Some points:
"126 7 10 67 -19 16 -7 -6 -30 34 49 -47 -45 -67 -4 -26"
"-13 -14 11 -13 1 100 4 47 76 16 18 -14 -60 -127 4 -12"
"-31 14 27 -42 7 -28 72 73 56 -26 -33 -37 -42 -60 4 -10"
"-52 -36 -24 -78 -24 -14 44 56 -86 -21 -45 6 70 118 6 35"
"33 13 35 127 -16 -119 -11 -12 -79 -18 -42 15 18 11 -16 28"
"111 74 22 3 -12 -7 -17 -30 -48 -18 46 16 -61 -27 5 -21"
"-23 45 19 112 -4 -21 -4 -65 127 28 29 -18 -53 -46 -23 -45"
"-5 14 -15 13 13 -45 51 51 127 -1 -4 -52 -31 -111 1 -33"
"-31 -5 -35 15 -24 -9 83 43 24 39 31 -34 -36 -45 -11 -21"
"-14 27 2 -26 -10 14 37 27 29 28 90 -1 -72 -49 -57 4"
"-38 -41 -18 -80 9 36 -45 4 -45 -35 -53 41 90 127 13 21"
"35 17 5 96 4 -45 -5 9 16 26 79 -24 -52 -127 -10 9"
"-53 -16 -22 -55 -21 -90 68 26 -50 -3 -4 -33 43 52 8 67"
"-7 -7 -1 1 35 58 -37 9 127 23 12 -24 -54 -82 -30 4"
"-52 -16 -2 -22 28 -3 -45 -49 -37 -33 -74 49 110 105 16 -9"
"7 11 6 67 -6 41 -23 -3 -25 62 82 -29 -82 -45 -8 -1"
"8 -30 -8 -73 27 33 -16 -89 -21 -6 -39 96 33 82 4 -38"
"-13 -8 -39 51 1 -74 -33 -38 -49 -34 -38 67 100 127 6 -23"
"-39 -4 -2 -33 -25 -18 -1 -4 -72 -19 -35 102 71 103 -8 -34"
"-25 13 31 76 9 -38 -4 -26 127 37 -18 -39 -81 -31 1 -20"
"30 32 8 59 14 127 -23 -28 -55 30 26 -15 -31 -112 -16 -29"
"-62 -23 -46 -37 24 42 -44 -22 -62 -35 -22 60 86 127 11 2"
"-54 -3 -25 -46 46 23 -13 -55 -58 -22 18 -13 18 39 -9 108"
"-13 -3 7 -32 4 -38 21 77 127 -9 56 -13 -68 -61 -4 -36"
"-25 -34 -19 -81 34 76 -24 -8 -99 -6 26 87 28 11 6 -18"
"1 22 30 127 -24 -27 -9 -12 18 60 26 -21 -48 -76 -14 -30"
"25 -9 -22 41 -26 -65 -29 -2 -50 -39 -42 94 74 65 9 -12"
"-3 -13 18 92 8 -27 -32 -9 29 60 106 -17 -66 -51 -21 -19"
"127 34 41 15 -3 -53 -22 -18 -35 -12 -59 34 -13 -40 14 -41"
"-15 -5 -11 -68 29 107 -24 -18 -80 -20 -70 -33 36 28 14 85"
"-2 12 4 -14 -11 127 21 72 -43 -29 -22 23 -28 -92 -1 -24"
"-56 -42 -27 -49 -4 60 -23 -12 -91 -26 -5 48 98 127 14 -9"
"-54 -10 -34 -35 14 49 -29 -24 -76 -23 -62 -21 84 127 -3 61"
"121 5 22 55 -2 -28 -24 24 -12 11 66 -11 -76 -40 -16 -20"
"127 42 43 18 -9 -56 -19 -24 -43 1 2 5 -18 -67 3 -28"
"-6 8 21 10 -26 -4 50 41 37 42 -7 -7 -70 -79 0 -34"
"45 37 64 109 -10 17 -34 -18 -60 7 -9 -17 -65 -41 8 3"
"-2 -25 5 -93 38 6 -34 -23 126 42 39 -36 -30 -66 22 1"
"119 20 43 100 -11 -86 -18 -17 -51 -7 -32 34 -15 10 -7 -52"
"111 61 34 74 -9 -20 -38 -11 -46 2 30 -23 -37 -72 -14 4"
"-49 -33 -20 24 -1 -93 -33 -43 -52 -20 -27 57 80 127 23 16"
"0 -28 -5 -62 -32 -34 52 46 -53 -25 -16 -40 35 50 2 78"
"14 20 -25 69 -34 -64 -29 -46 -44 -28 -72 61 101 75 8 -1"
"-30 12 30 14 58 -21 -23 23 108 6 -10 -49 -57 -75 27 -37"
"-22 -11 9 -66 7 -22 67 80 -64 7 85 -48 -21 -25 -20 5"
"-12 -28 -19 -54 -10 120 -23 -21 -58 -35 -54 -19 47 94 16 80"
"-21 -17 -15 -49 -19 -52 73 45 -2 41 101 -44 -22 -25 -6 -17"
"-28 4 20 17 -27 0 42 6 86 46 -36 -13 -79 -46 5 -13"
"-37 -43 -28 -95 15 10 -20 -35 -36 -30 -54 31 105 120 22 31"
"-18 13 -32 -16 -25 -81 48 25 -41 -32 -11 3 5 6 2 97"
"44 16 -2 -42 10 -11 9 -8 121 2 4 -39 -74 -91 18 28"
"-21 -16 -44 -25 24 -30 -35 -62 -80 -34 -26 37 90 127 28 26"
"-2 3 25 -17 10 -28 6 14 127 16 47 -47 -42 -98 -21 -13"
"-40 3 -4 -38 8 127 -21 -6 100 28 91 -41 -21 -60 -21 -48"
"-53 -27 -2 -95 -9 92 -7 -29 -54 -14 -50 -36 82 100 14 66"
"-19 -10 -11 -17 -18 -33 56 72 127 1 0 -33 -24 -44 -9 -44"
"-59 -21 -29 -39 10 99 -6 -43 -51 -32 -91 35 103 96 25 -23"
"-14 -2 -8 -22 -13 -56 80 50 95 -5 4 -11 -32 -70 -12 -17"
These points spread out most along one direction. How far along it is each point below, from 0 to 99? The average is 50, and the first point in the table lies past the average.
"-53 -16 -22 -55 -21 -90 68 26 -50 -3 -4 -33 43 52 8 67" 40
"-40 3 -4 -38 8 127 -21 -6 100 28 91 -41 -21 -60 -21 -48" 63
"-56 -42 -27 -49 -4 60 -23 -12 -91 -26 -5 48 98 127 14 -9" 25
"44 16 -2 -42 10 -11 9 -8 121 2 4 -39 -74 -91 18 28" 67
"8 -30 -8 -73 27 33 -16 -89 -21 -6 -39 96 33 82 4 -38" 34
"45 37 64 109 -10 17 -34 -18 -60 7 -9 -17 -65 -41 8 3" 58
"-38 -41 -18 -80 9 36 -45 4 -45 -35 -53 41 90 127 13 21" 26
"1 22 30 127 -24 -27 -9 -12 18 60 26 -21 -48 -76 -14 -30" 66
"-59 -21 -29 -39 10 99 -6 -43 -51 -32 -91 35 103 96 25 -23" 26
"-6 8 21 10 -26 -4 50 41 37 42 -7 -7 -70 -79 0 -34" 65
"33 13 35 127 -16 -119 -11 -12 -79 -18 -42 15 18 11 -16 28" 47
"-25 -34 -19 -81 34 76 -24 -8 -99 -6 26 87 28 11 6 -18" 37
"-21 -16 -44 -25 24 -30 -35 -62 -80 -34 -26 37 90 127 28 26" 26
"-3 -13 18 92 8 -27 -32 -9 29 60 106 -17 -66 -51 -21 -19" 66
"-2 3 25 -17 10 -28 6 14 127 16 47 -47 -42 -98 -21 -13" 69
"-30 12 30 14 58 -21 -23 23 108 6 -10 -49 -57 -75 27 -37" 66
"-21 -17 -15 -49 -19 -52 73 45 -2 41 101 -44 -22 -25 -6 -17" 58
"14 20 -25 69 -34 -64 -29 -46 -44 -28 -72 61 101 75 8 -1" 34
"-31 14 27 -42 7 -28 72 73 56 -26 -33 -37 -42 -60 4 -10" 60
"-15 -5 -11 -68 29 107 -24 -18 -80 -20 -70 -33 36 28 14 85" 35
"127 42 43 18 -9 -56 -19 -24 -43 1 2 5 -18 -67 3 -28" 58
"-23 45 19 112 -4 -21 -4 -65 127 28 29 -18 -53 -46 -23 -45" 68
"-25 13 31 76 9 -38 -4 -26 127 37 -18 -39 -81 -31 1 -20" 66
"-37 -43 -28 -95 15 10 -20 -35 -36 -30 -54 31 105 120 22 31" 25
"-13 -3 7 -32 4 -38 21 77 127 -9 56 -13 -68 -61 -4 -36" 68
"-19 -10 -11 -17 -18 -33 56 72 127 1 0 -33 -24 -44 -9 -44" 63
"-39 -4 -2 -33 -25 -18 -1 -4 -72 -19 -35 102 71 103 -8 -34" 30
"-14 -2 -8 -22 -13 -56 80 50 95 -5 4 -11 -32 -70 -12 -17" 63
"-14 27 2 -26 -10 14 37 27 29 28 90 -1 -72 -49 -57 4" 63
"-62 -23 -46 -37 24 42 -44 -22 -62 -35 -22 60 86 127 11 2" 26
"25 -9 -22 41 -26 -65 -29 -2 -50 -39 -42 94 74 65 9 -12" 36
"-49 -33 -20 24 -1 -93 -33 -43 -52 -20 -27 57 80 127 23 16" 29
"-2 -25 5 -93 38 6 -34 -23 126 42 39 -36 -30 -66 22 1" 62
"7 11 6 67 -6 41 -23 -3 -25 62 82 -29 -82 -45 -8 -1" 63
"-7 -7 -1 1 35 58 -37 9 127 23 12 -24 -54 -82 -30 4" 66
"0 -28 -5 -62 -32 -34 52 46 -53 -25 -16 -40 35 50 2 78" 40
"127 34 41 15 -3 -53 -22 -18 -35 -12 -59 34 -13 -40 14 -41" 53
"-52 -36 -24 -78 -24 -14 44 56 -86 -21 -45 6 70 118 6 35" 28
"-54 -3 -25 -46 46 23 -13 -55 -58 -22 18 -13 18 39 -9 108" 38
